Every row has a hidden score. How much higher is the second row's score than the first row's in each pair? 10 means about the same, 20 much higher and 0 much lower. The score is a weighted sum of the row's numbers plus the product of two more (or one squared), each taken from its middle value.
[ 1.1  0.3  1.1  1.7 -0.6 -0.6 -1.3 -1.8  0.9 -0.9]
[-0.8  0.4 -0.2 -1.5  0.8  1.1  1.   1.4 -0.4  0.8] -> 7
[ 0.7  0.8  1.4  0.4 -0.5  1.4 -1.  -0.4  1.   0.5]
[ 0.8  0.2  0.8  0.6 -0.2  0.4 -0.8 -0.8  0.4 -0.1] -> 8
[-0.6 -1.1  0.1  0.1 -0.5 -0.6  0.  -0.7 -0.8 -0.4]
[ 0.  -0.9  0.2  0.2  0.3 -0.4  0.1 -1.1 -0.6 -0.7] -> 11
[ 1.6  2.4  0.5  0.5 -0.7 -0.1 -2.2  0.5  1.9  1.4]
[ 2.3  2.   1.2  0.7 -2.6  2.1 -2.4  0.6  3.4  1.2] -> 3
[ 1.4  2.1 -1.1 -0.5  2.  -1.6 -1.2  1.5 -0.7  1.1]
[-0.1  0.3  1.  -0.2 -0.4  1.2 -0.4 -0.2  0.3  0.6] -> 10
[-0.5 -0.1 -1.7  0.4 -1.1 -1.5  0.7  0.6  0.9 -0.4]
[-0.7 -1.6  0.8  0.9 -0.4 -0.1  0.1 -2.1 -0.3 -1.1] -> 15
[ 1.   1.7 -0.4  1.1 -1.6 -1.3 -1.   0.7  2.   0.2]
[-1.  -0.4 -0.5 -1.   0.2  0.8  1.4  0.6 -0.3  0.2] -> 8
[ 1.2  1.   0.6  0.8 -1.   0.7 -0.8  0.   1.5  0.2]
[ 0.6 -0.2 -1.3 -0.1  2.8 -2.8 -0.6  0.1 -2.7 -0.4] -> 7
[-0.1 -0.1  0.7  0.9 -0.7 -0.1 -0.2 -1.   0.9 -0.7]
[ 0.5  1.4 -0.4  0.3 -1.  -0.9 -0.2  0.9  1.5  0.2] -> 13
[-1.5 -0.1 -0.9 -1.7  1.2  0.9  1.9  1.6 -0.9  0.7]
[ 0.5  0.8  0.  -0.6  2.2 -0.6 -1.   0.3 -1.6  0.7] -> 9
[ 0.5  0.8  0.6  0.2 -0.2  0.5  0.2  1.   0.4  0.6]
[ 0.6  2.1  0.6 -0.1 -0.9  1.  -1.1  0.9  1.9  1.5] -> 14
[ 0.9 -0.4 -0.5  0.2 -1.  -1.4 -1.4  0.2 -0.7  0.4]
[-0.9 -0.7  0.  -0.5  0.4  0.9  0.8 -0.1 -0.4 -0.2] -> 16
[-0.3  0.4 -0.6  0.7 -2.2 -0.7  0.   0.3  1.9 -0.1]
[-0.8 -1.1  0.2  0.2  0.  -0.3  0.4 -1.  -0.4 -0.7] -> 8
[-1.2 -1.2 -1.8 -1.3  2.3 -1.1  1.8  0.7 -2.3 -0.4]
[ 1.8  1.9  1.3  0.  -0.2  1.5 -2.1  0.6  1.1  1.5] -> 18
[-0.4 -1.  -0.4  0.3  0.2 -0.1  1.1 -0.1 -0.4 -0.8]
[-1.1 -0.9 -0.1 -0.7  0.6  0.7  1.   0.  -0.7 -0.1] -> 10
[-0.6 -0.4  0.1 -0.2  0.4  0.2  0.6 -0.3 -0.4 -0.3]
[-0.8  0.7  0.5 -1.4 -0.1  2.9  1.2  1.7  0.5  1.4] -> 13
[ 0.   1.1 -0.1 -0.5  0.3  0.3 -0.2  0.8  0.3  0.8]
[ 0.2  0.9 -0.2 -0.4 -0.4  0.1  0.1  0.8  0.4  0.5] -> 10
[-1.  -1.7  0.  -0.1 -0.5  0.6  0.8 -0.6 -0.8 -0.3]
[-0.9 -0.8 -0.1 -0.3  0.6  0.   0.7 -0.2 -0.6 -0.3] -> 12
[ 0.2  0.4  0.3 -0.1  1.  -0.1 -0.3 -0.2 -0.5  0.2]
[-0.4 -0.5  0.6  0.2 -0.1  0.4  0.1 -0.9  0.1 -0.3] -> 11
[-0.1  0.9 -0.2 -0.8  0.4  0.6  0.   0.9  0.3  0.7]
[-0.7 -0.5 -0.2  0.3  0.3 -0.6  0.8 -0.7 -0.3 -0.9] -> 10
[-1.4 -0.8 -0.1 -0.9  0.4  0.8  1.3  0.  -0.5 -0.1]
[ 0.  -0.4 -0.1 -0.2  0.7 -0.3  0.  -0.4 -0.9  0. ] -> 8
[ 2.1  1.5  0.1  1.5 -2.5 -1.9 -2.5 -0.2  2.   0.1]
[ 0.8  0.2 -0.7  0.5  0.  -0.6  0.6  0.7  0.2 -0.3] -> 14
[-0.2 -0.5 -0.6 -0.4  1.5 -1.2  0.2 -0.1 -1.5 -0.3]
[-1.  -1.1 -0.2 -0.9 -0.2  0.2  0.8 -0.5  0.  -0.6] -> 14
[ 0.2 -0.5 -0.2  0.2 -0.5  0.3  0.6  0.   0.1 -0.4]
[-0.7  1.3 -0.8 -1.5  0.5  0.9  0.6  2.2  0.2  1.4] -> 14
[ 2.2  1.7  0.3  0.7  0.5 -0.6 -1.9  0.3  0.5  0.6]
[-0.6 -0.9 -1.1  0.1  0.2 -1.4  1.2 -0.1 -0.8 -1.2] -> 6
[ 0.8 -0.3  0.   0.8  0.3 -1.4 -0.6 -0.4 -0.9 -0.5]
[-0.9 -1.2 -0.8 -0.8  1.2 -0.5  0.9  0.2 -1.7 -0.3] -> 7
[-0.7 -0.2  0.3 -0.7  0.8  0.7  0.2 -0.1 -0.5  0.3]
[ 0.9  1.1  0.5  1.1 -1.6 -0.3 -0.3 -0.2  1.9 -0.5] -> 18
[-0.3 -0.1 -0.3 -0.9  1.8 -0.1  0.5  0.4 -1.4  0.2]
[-0.3 -0.3 -0.2 -0.2  1.2 -0.3  0.3 -0.3 -1.  -0.4] -> 12
[-1.2 -0.2  0.9 -0.2 -1.3  2.1  0.5 -0.2  1.4  0.2]
[-0.3 -1.2 -0.7  0.1  1.2 -1.7  0.  -0.5 -1.8 -0.7] -> 3
[-1.2 -1.1 -1.3 -0.6  1.5 -1.2  1.6  0.3 -1.6 -0.8]
[-0.9 -0.8  0.3 -0.2  0.1  0.4  0.6 -0.4 -0.4 -0.3] -> 12
[-0.1  0.6 -0.1 -0.5  1.2  0.1 -0.1  0.5 -0.3  0.5]
[-0.8 -1.2  0.4  0.2  0.2  0.2  0.3 -1.3 -0.7 -0.6] -> 9
[ 0.5  0.1 -0.3  1.   0.1 -1.7 -0.6 -0.4  0.6 -0.6]
[ 0.3 -0.4 -0.1  1.1 -0.7 -1.4 -0.9 -1.3  0.4 -0.8] -> 9
[-0.2 -0.7 -0.5 -0.3  1.5 -1.1  0.5 -0.2 -1.6 -0.6]
[ 3.6  2.9  0.5  0.8 -1.   0.6 -2.4  1.6  2.1  1.4] -> 14
[-0.5 -0.8  0.5  0.9 -0.3 -0.3  0.1 -1.4 -0.2 -1. ]
[ 0.8  0.7  1.   0.9 -0.1 -0.5 -1.  -0.8  0.5 -0.2] -> 10
[-0.7 -0.6 -0.5 -0.8  1.7 -0.5  0.7 -0.1 -1.6 -0.2]
[ 0.1  0.6 -0.3 -0.4  0.5 -0.2 -0.1  0.6 -0.3  0.2] -> 13
[-0.2  0.6 -0.7 -1.3  1.5  0.7  0.6  1.4 -0.7  0.8]
[ 1.8  1.  -0.1  0.7 -0.6  0.  -1.3  0.2  1.2  0.3] -> 7
[ 0.9  1.6  0.7 -0.1  0.2  0.2 -1.4  0.3  0.6  1.4]
[-0.3  0.1 -0.1 -0.8  1.6 -0.1  0.2  0.5 -1.4  0.5] -> 5
[ 0.2  0.3  0.4 -0.5  0.4  1.2  0.1  0.5 -0.1  0.6]
[-1.1 -0.5  0.5 -0.9  0.1  1.7  0.8  0.1 -0.2  0.4] -> 10
[ 1.5  0.2 -0.4  0.8 -0.6 -0.4 -0.6  0.2  0.7 -0.4]
[-1.  -1.3 -1.2 -0.7  1.1 -1.1  1.6  0.4 -1.5 -0.8] -> 12
[ 0.6 -0.2  1.   0.9 -1.5  0.8 -0.9 -1.   1.4 -0.3]
[-1.1 -1.5 -0.4 -0.1  0.9 -0.7  1.  -1.  -1.4 -1. ] -> 9
[ 0.  -0.3  1.6  0.6 -0.7  1.  -0.9 -1.5  0.6 -0.2]
[ 1.4  1.3 -0.7 -0.2  1.  -0.5 -0.6  1.1 -0.1  0.5] -> 7
[ 0.3  0.1 -0.1  0.2  0.3 -0.5  0.  -0.1 -0.3 -0.2]
[-0.5  0.1 -0.4 -1.4  1.1  0.9  0.9  1.  -0.8  0.7] -> 9
[-0.3 -0.1  0.  -0.4  1.4 -0.3  0.  -0.2 -1.1  0. ]
[ 0.1  0.2  1.3  0.1 -0.1  1.4 -0.6 -0.7  0.4  0.3] -> 13
[ 1.6  1.6 -0.3  1.5 -1.2 -2.1 -2.1  0.   1.6  0.1]
[ 0.4  0.3  0.6  0.5  0.6 -0.6 -1.1 -0.9 -0.2 -0.2] -> 12
[ 0.8  0.7  0.6  0.4  0.4 -0.2 -0.8 -0.2  0.1  0.1]
[-0.1  0.2  0.  -0.5  1.6 -0.3  0.2  0.3 -0.9  0.2] -> 8
[ 0.6  0.7  0.3 -0.2 -0.6  1.   0.3  0.8  0.8  0.5]
[-1.5 -1.5 -0.2 -0.6  0.4  0.5  1.3 -0.4 -1.  -0.5] -> 5
[ 1.2  0.5  0.9  0.9 -0.9  0.6 -1.1 -0.3  0.8  0.3]
[ 0.6 -0.4 -0.4  0.7 -0.7  0.2  0.2 -0.2  0.5 -0.6] -> 4
[ 0.5  0.7 -1.1  0.9 -0.8 -1.6 -0.6  0.4  1.   0. ]
[ 0.   0.2 -0.2  0.4 -0.3 -1.2 -0.2  0.   0.4 -0.1] -> 12
[ 1.3  0.7  0.2  0.8  0.7 -1.1 -0.8  0.  -0.3 -0.1]
[-0.8 -1.1  0.8  0.1 -1.   1.4  0.4 -1.1  0.2 -0.3] -> 9
[-2.  -1.1 -0.4 -1.3 -0.1  1.7  1.9  0.5 -0.1  0.1]
[ 0.8  1.  -0.3  1.  -1.4 -1.4 -1.  -0.2  1.4 -0.2] -> 9
[-1.1 -2.4  0.5  0.6 -0.9 -0.1  0.3 -2.1 -0.7 -1.1]
[-0.1  0.4  0.3  0.1 -0.5  0.2 -0.5  0.1  0.8  0.3] -> 15
[-1.7 -1.9 -1.5 -0.8  1.5 -1.1  2.   0.  -1.9 -0.9]
[-0.1 -0.2  0.6  0.   0.6  0.2 -0.5 -0.8 -0.5  0. ] -> 15
[ 0.2 -0.1 -0.4 -0.1  1.3 -1.1 -0.2 -0.2 -1.1 -0.2]
[ 1.1  0.8  0.3  0.5 -0.5  0.9 -0.8  0.1  0.9  0.5] -> 14
[ 0.4  0.1 -0.2  0.7 -0.9 -0.3  0.1  0.   0.7 -0.5]
[-0.6  0.4 -0.5 -1.   1.   0.2  0.6  0.7 -0.5  0.5] -> 10
[-0.5  0.3 -0.1 -1.2  1.6  0.5  0.4  0.8 -0.9  0.6]
[ 0.4  1.  -0.9 -0.1  0.4 -1.  -0.3  1.1  0.   0.5] -> 12
[ 1.4  0.5 -0.9  0.3  1.2 -1.5 -0.4  0.5 -0.6 -0.2]
[ 0.1  0.9 -1.5 -0.5 -0.2 -1.1  0.4  1.3  0.3  0.4] -> 13
[-0.8 -0.5 -0.2 -0.6  1.4  0.   0.4  0.  -1.2 -0.1]
[ 0.2  0.9 -0.1  0.   0.1 -0.3 -0.5  0.5  0.5  0.5] -> 13
[-0.4 -0.4  0.3 -0.4  0.6  0.6  0.4 -0.1 -0.6  0.1]
[ 1.2  1.1  0.6  0.7 -1.6 -0.5 -1.5 -0.3  1.2  0.2] -> 11
[ 0.5  0.3  0.8  0.5 -0.7  0.8 -0.2 -0.4  0.8 -0.1]
[-0.7 -1.2 -0.6 -0.4  1.7 -0.9  0.8 -0.4 -1.7 -0.7] -> 5
[-0.2  0.5  0.4 -0.9  0.5  1.2 -0.2  0.6 -0.2  0.9]
[ 0.2  0.5 -0.3 -1.2  1.2  1.   0.6  1.2 -0.5  0.8] -> 10
[-1.4 -2.1 -0.2  0.3 -0.8 -0.2  1.2 -1.3 -0.5 -1.3]
[ 0.5  0.3  0.5  0.6  0.5 -0.5 -0.7 -0.5 -0.1 -0.2] -> 15
[ 0.4  0.1  0.   0.2  0.2 -0.1 -0.4  0.   0.   0. ]
[-0.2 -1.   1.3  1.6 -3.2  0.3 -0.7 -2.   1.4 -1. ] -> 10
[ 1.1  1.2 -0.2  0.1  0.8 -0.5 -0.1  0.8  0.3  0.2]
[ 0.9  0.4  1.   0.6  0.2 -0.3 -1.7 -1.1 -0.2  0.1] -> 10
[ 0.6  0.3  0.1  0.7  0.  -0.4  0.1  0.2  0.   0. ]
[-0.7  0.   0.3 -0.4  0.3  0.7  0.4 -0.1 -0.1  0.2] -> 9
[ 0.7  0.5  0.5 -0.1  0.6  0.5  0.   0.1 -0.2  0.4]
[-0.6 -1.   0.7  1.  -0.5 -0.4 -0.2 -1.8  0.  -1. ] -> 12
[-0.6 -0.9 -0.1 -0.1 -0.4  0.8  1.  -0.2  0.2 -0.4]
[-0.3 -0.5 -0.5 -0.5  1.1 -0.6  0.8  0.1 -1.  -0.3] -> 8
[-0.6 -0.2  0.1  0.3 -1.7  0.6  0.  -0.3  1.4  0. ]
[ 1.   2.1 -0.1 -0.5  0.  -0.1 -0.8  1.4  0.9  1.1] -> 13
[-1.3 -1.   0.1 -0.7  0.7  0.8  1.  -0.2 -0.9 -0.1]
[ 0.1  0.6 -0.1 -0.5 -0.3  0.6  0.4  0.7  0.4  0.6] -> 13
[ 0.9 -0.2 -0.1  1.   0.4 -1.3 -0.2 -0.6 -0.3 -0.9]
[ 0.3  1.   1.6 -0.2  0.2  1.7 -1.  -0.4  0.7  0.8] -> 13
[-1.   0.1  0.6 -1.4  0.8  1.9  0.8  0.5 -0.5  0.8]
[ 1.   2.4 -1.5 -0.9  0.9 -1.3 -1.   2.2  0.1  1.5] -> 11
[ 0.1 -0.7 -0.2  0.4 -0.4  0.   0.5 -0.5  0.2 -0.8]
[-2.1 -1.6 -0.7 -1.2  0.7  0.6  2.1  0.2 -1.2 -0.5] -> 11
[ 0.   0.2 -1.3 -1.   2.  -0.9  0.7  1.2 -1.3  0.2]
[-1.  -0.3 -0.1 -0.6  0.3  0.7  1.1  0.5 -0.2  0. ] -> 14
[ 1.1  1.9  0.5  0.4 -0.5 -0.5 -1.3  0.4  1.2  0.5]
[ 0.9  0.1  0.1  0.8  0.  -0.5 -0.2 -0.2 -0.1 -0.3] -> 7
[ 1.1  1.6 -0.2  0.3 -1.4 -0.5 -1.3  0.8  1.5  0.9]
[ 1.2  2.  -0.2 -0.4  0.9 -0.5 -1.4  1.3  0.5  1.2] -> 11
[-0.4  0.3  0.6 -0.8 -0.1  2.2  0.2  0.6  0.5  0.8]
[-1.3 -1.1 -0.6 -0.7  0.6  0.   1.8  0.2 -1.1 -0.4] -> 7
[-0.5 -1.4  0.1  0.5 -0.9 -0.3  0.4 -1.2 -0.3 -1. ]
[-0.3 -1.4 -1.1 -0.4  0.7 -1.1  0.8 -0.2 -1.4 -0.6] -> 6
[ 0.7  0.5 -0.8  1.4 -0.6 -2.6 -1.  -0.3  0.6 -0.6]
[-1.9 -2.3 -1.4 -0.8  1.3 -0.8  2.3 -0.3 -2.1 -1.2] -> 6
[-0.9 -0.6 -0.1 -0.3 -0.9  0.7  0.5 -0.1  0.6 -0.1]
[ 0.3 -0.7  0.3  1.1 -0.8 -0.6 -0.3 -1.1  0.  -1. ] -> 10
[ 1.1  0.7  1.   1.  -0.7  0.5 -1.  -0.3  0.8  0.3]
[ 1.6  1.6  0.4  1.  -1.4 -1.  -1.7 -0.2  1.6  0.1] -> 7
[ 3.3  1.7  0.2  1.5 -1.6 -0.2 -1.8  1.5  1.3  0.9]
[ 0.   0.1 -0.1 -0.2  0.8 -0.5  0.   0.  -0.3 -0.1] -> 10
[ 2.3  1.7  0.7  0.9 -0.5 -0.1 -1.6  0.7  0.8  0.9]
[-1.1 -0.6  0.1 -0.3  0.4  0.5  0.7 -0.4 -0.4 -0.3] -> 9
[ 1.3  1.5 -0.4  0.3  0.9 -1.2 -1.2  0.6  0.2  0.4]
[ 0.4  1.2  0.   0.1 -0.3  0.1 -0.8  0.6  1.1  0.6] -> 11
[ 0.1  0.  -0.2  0.1 -0.7 -0.2  0.1 -0.1  0.2 -0.2]
[-1.2 -0.9 -1.1 -1.   1.1 -0.4  1.3  0.8 -1.2 -0.2] -> 8
[ 0.3  0.7 -0.9  0.6 -0.5 -1.5 -0.4  0.4  0.9 -0.2]
[-1.  -0.6  0.8 -0.8 -0.2  1.8  0.4 -0.4 -0.2  0.4] -> 9
[ 0.9  0.6  0.7  0.3  0.3 -0.3 -1.5 -0.4 -0.5  0.4]
[-0.9 -1.7 -0.6 -0.6  0.5  0.   1.4 -0.2 -1.2 -0.5] -> 5
[ 0.   0.1  0.5 -0.5  1.   0.4 -0.5 -0.2 -0.7  0.4]
[ 1.2  0.7  0.1  0.5 -1.1  0.7 -0.2  0.3  1.4  0.2] -> 11
[ 0.5 -0.4  1.   1.1 -1.4  0.7 -0.2 -1.1  1.2 -0.7]
[-0.4 -0.5  0.4  0.   0.9 -0.4  0.  -0.9 -1.  -0.4] -> 7
[-1.7 -0.8 -1.1 -1.3  0.1  0.7  1.9  1.1 -0.4  0.1]
[-1.4 -1.8 -0.5 -0.6  0.4  0.3  1.4 -0.2 -1.1 -0.6] -> 6
[-0.5 -0.6  0.7  0.   0.7  0.   0.1 -0.9 -0.8 -0.4]
[ 0.5  0.9  0.7 -0.8  0.5  0.8 -1.2  0.5 -0.4  1.3] -> 9
[-0.5 -1.7 -0.3  1.2 -0.8 -1.7  0.3 -1.8 -0.5 -1.7]
[-0.5 -0.8  0.1  0.8 -0.6 -0.5  0.8 -0.9  0.1 -1. ] -> 15
[ 0.2 -0.3 -0.7 -0.1 -0.5 -0.7  0.5  0.3 -0.1 -0.3]
[-1.2 -1.2  0.7  0.  -0.2  0.9  0.6 -1.2 -0.1 -0.5] -> 13
[ 1.8  1.  -0.2  0.9  0.2 -1.1 -0.5  0.8  0.2 -0.2]
[-1.3 -1.2 -0.5 -0.8  0.9  0.4  1.4 -0.1 -1.2 -0.3] -> 8
[-0.9 -1.  -2.  -0.8  0.8 -1.5  1.6  0.8 -1.3 -0.5]
[-0.2 -1.1  0.3  0.9 -0.4 -0.2  0.5 -1.3  0.  -1.1] -> 15
[-0.8 -1.6  0.1  0.2 -0.4  0.5  1.  -1.  -0.2 -0.9]
[-0.9 -0.7  0.1  0.  -0.1  0.2  0.5 -0.7 -0.3 -0.5] -> 12
[ 0.5  2.1  1.  -0.8  0.   1.5 -0.9  1.3  0.7  1.7]
[ 0.8  1.2  0.3  0.8 -0.4 -0.8 -1.  -0.2  0.9 -0.1] -> 14
[-0.5 -0.5 -1.2 -0.8  2.5 -1.4  0.9  0.7 -2.2 -0.3]
[ 1.6  2.4 -0.9  0.3  0.7 -2.2 -1.6  1.4  0.6  0.8] -> 15
[ 0.1 -0.5 -0.7 -0.2  1.4 -0.9  0.6  0.  -1.3 -0.5]
[-0.9 -1.  -0.1  0.3 -0.8 -0.1  0.9 -0.8  0.1 -0.9] -> 13
[-0.6 -0.8  0.8  0.6 -1.1  0.4 -0.2 -1.5  0.5 -0.5]
[ 0.5 -0.3 -0.2  0.1  0.5 -1.2 -0.7 -0.3 -1.   0. ] -> 6
[-0.4 -0.7 -0.1 -0.2  1.1 -0.8 -0.1 -0.3 -1.7 -0.1]
[ 0.  -0.1  0.3 -0.1  0.5  0.4 -0.4 -0.2 -0.2  0. ] -> 13
[-0.7 -0.6  0.5  0.7 -1.4  0.4  0.5 -1.   0.9 -0.9]
[-0.1 -0.2  0.8  0.3 -0.5  1.  -0.4 -1.1  0.6  0. ] -> 9
[-0.4 -1.3 -0.4  0.5  1.3 -1.8  0.2 -1.1 -1.9 -1.1]
[ 1.4  1.3  0.6  0.4  0.6 -0.3 -1.2  0.2  0.2  0.6] -> 13
[ 0.8  0.7  1.3  0.4  0.2  0.3 -1.7 -1.2  0.2  0.3]
[ 1.4  1.3 -0.9  1.   0.7 -3.1 -1.3  0.3  0.1 -0.3] -> 8
[-0.6 -0.3  1.  -0.6  0.2  1.4 -0.4 -0.6 -0.3  0.6]
[-0.1 -1.3  0.6  0.4 -0.8 -0.4 -0.8 -0.8 -1.   0. ] -> 9
[ 0.5  0.  -0.4  0.4  0.5 -0.8  0.1 -0.2 -0.2 -0.5]
[ 0.5  1.6 -0.1 -0.4 -0.6  0.1 -0.6  1.   1.   1. ] -> 13
[ 0.3  0.6  0.5  0.8 -1.3 -0.2 -0.9 -0.5  1.4 -0.1]
[-0.4 -0.1 -0.7 -0.4  0.9 -0.4  0.3  0.5 -0.3  0.1] -> 7
[ 0.6  1.4 -0.2 -1.1  1.1  0.9  0.4  1.9 -0.2  1.3]
[-0.7 -0.7 -0.2  0.4 -1.7  0.3  0.5 -0.2  1.3 -0.4] -> 8
[-1.2 -0.8 -0.2 -0.2 -0.3  0.4  1.2 -0.1  0.1 -0.5]
[-0.1  0.9 -0.3 -0.1 -0.7  0.2 -0.4  0.7  1.2  0.6] -> 10
[-1.1 -1.5 -0.9 -0.6  1.1 -0.5  1.5 -0.1 -1.5 -0.8]
[-0.9 -1.7 -0.9 -0.3  1.4 -1.1  1.3 -0.4 -1.9 -1. ] -> 9
[-0.1  1.5 -0.1  0.1 -2.7  1.2 -0.5  1.1  2.9  1.3]
[-1.   0.  -0.7 -1.6  1.7  0.5  1.1  1.2 -1.4  0.6] -> 4
[ 2.4  1.4  0.7  1.2 -0.7 -0.2 -1.6  0.9  0.6  0.6]
[-0.1 -0.5 -0.4 -0.2  1.4 -0.8  0.2 -0.3 -1.3 -0.6] -> 5
[ 0.2  0.2 -0.3 -0.2  1.2 -0.3  0.3  0.2 -0.7  0. ]
[-0.7  0.2  0.4 -1.  -0.7  1.4  0.4  0.3  0.5  0.5] -> 12
[-0.1  0.8 -0.1 -1.1  0.8  0.9 -0.1  1.2 -0.1  1.2]
[-2.2 -0.9  0.6 -0.9 -1.4  2.8  1.7  0.   0.8  0.3] -> 14
[-0.3 -0.4 -0.1  1.2 -1.7 -1.  -0.2 -0.9  1.2 -0.8]
[ 0.  -0.1  0.3  0.2 -0.4  0.7  0.6  0.2  0.4  0. ] -> 12
[-0.5 -0.5 -1.2 -0.3 -0.2 -1.2  1.3  0.5 -0.3 -0.8]
[-0.4 -0.5  0.3  0.6 -1.   0.1 -0.2 -0.7  0.7 -0.4] -> 9
[-0.9 -0.8  0.4  0.2 -1.5  1.1  1.3 -0.6  1.  -0.7]
[-0.2 -0.5 -0.2  0.   0.4 -0.7  0.1 -0.5 -0.7 -0.4] -> 3
[ 0.3 -0.1  0.   1.7 -2.3 -1.2 -0.9 -1.2  1.8 -0.8]
[ 0.9  0.9  0.3 -0.4  0.8  0.7 -0.7  0.7  0.   0.7] -> 14
[ 1.   0.4  0.2  0.5  1.3 -1.5 -1.5 -0.5 -1.2  0.1]
[-0.7 -0.8 -0.8  0.1  0.  -1.   0.9 -0.1 -0.5 -0.9] -> 6
[-1.7 -1.7 -0.2 -0.8  0.   1.1  1.6 -0.4 -0.8 -0.5]
[-1.5 -1.5 -1.1 -1.4  0.8  0.5  1.9  0.5 -1.6  0. ] -> 7
[ 0.9  0.8  1.1  1.9 -1.9 -0.5 -2.  -1.3  2.  -0.2]
[ 0.1  0.3  0.2 -0.2  0.3  0.8  0.5  0.5  0.1  0.2] -> 7
[-0.4  0.3 -0.7 -0.5  1.  -0.3  0.4  0.7 -0.6  0.2]
[ 0.9  1.   0.2  0.3  0.7 -0.7 -0.7  0.  -0.1  0.1] -> 10
[ 0.2  0.9  1.3 -0.1 -0.3  1.3 -0.8 -0.1  0.6  0.9]
[-0.4 -0.7 -0.9  0.   0.6 -1.1  0.6 -0.1 -0.8 -0.5] -> 6
[-1.7 -1.6  0.1 -0.2 -0.7  0.9  1.7 -0.7 -0.2 -0.9]
[-1.8 -1.6 -0.8 -0.6  0.4  0.   1.9  0.  -0.9 -0.9] -> 8
[ 0.8  0.5  0.9  1.2 -0.7 -0.3 -1.1 -1.   0.9 -0.4]
[-1.1 -1.1 -0.3 -0.5  0.9  0.   1.  -0.4 -1.3 -0.5] -> 5
[-1.1 -1.5 -0.5 -0.6  1.  -0.2  1.  -0.4 -1.6 -0.5]
[ 0.9  1.   0.1  1.3 -0.9 -1.3 -1.5 -0.4  1.4 -0.1] -> 15
[-0.1  0.2 -0.8 -1.1  1.7  0.2  0.8  1.2 -1.   0.4]
[ 0.9  0.7  0.3 -0.3 -0.1  1.1 -0.7  0.7  0.6  0.7] -> 11
[ 0.6  0.1  1.9  0.7 -1.   0.8 -2.2 -1.6  0.4  0.3]
[-0.7 -0.6 -0.1  0.2 -0.9  0.2  0.5 -0.3  0.7 -0.4] -> 7
[ 0.9  1.7  1.5  0.8 -1.4  1.2 -1.3 -0.5  2.3  0.6]
[ 1.8  2.3 -0.4  1.8 -2.3 -1.6 -2.6  0.4  3.   0.6] -> 1
[-0.1  0.2  0.2 -1.6  0.4  1.5 -0.4  1.2 -0.9  1.7]
[ 0.6  0.6  0.4 -0.3  0.3  0.6 -0.7  0.6 -0.4  0.8] -> 14
[-1.1 -0.4  0.5 -1.3  0.5  1.9  0.9  0.1 -0.5  0.5]
[-1.   0.1 -0.9 -1.8  1.7  0.8  1.4  1.6 -1.3  0.7] -> 9
[-0.8 -1.2 -0.3 -0.1  1.  -0.4  0.6 -1.  -1.3 -0.7]
[ 1.4  1.7 -0.1  1.4 -1.7 -1.5 -1.5  0.3  2.3 -0.1] -> 13
[ 1.2  0.4  0.5  0.8  0.  -0.4 -0.8 -0.4  0.5 -0.2]
[ 0.5  1.1  0.1  0.2 -0.7  0.2 -1.1  0.4  1.3  0.6] -> 11
[ 1.1  0.4  0.5  0.2 -0.3 -0.1 -1.8 -0.3 -0.2  0.6]
[ 1.   0.3 -0.6  0.4  0.9 -1.5 -0.1  0.  -0.7 -0.6] -> 8
[ 1.2  0.  -0.4  0.6 -0.3 -0.6 -0.5 -0.1  0.3 -0.5]
[-1.3 -1.3 -0.9 -0.9  1.7 -0.1  1.5  0.3 -1.8 -0.4] -> 13
[ 1.2  0.8  0.4  0.5 -0.5  0.4 -0.8 -0.2  0.9  0.1]
[-1.2 -1.3 -1.  -0.1 -1.2 -0.1  1.2  0.   0.3 -0.6] -> 5
[ 0.6  0.2  0.1  0.1  0.5 -0.8 -1.  -0.3 -0.8  0.1]
[ 0.2  1.1  0.  -0.9  1.1  0.9 -0.1  1.   0.   1. ] -> 13
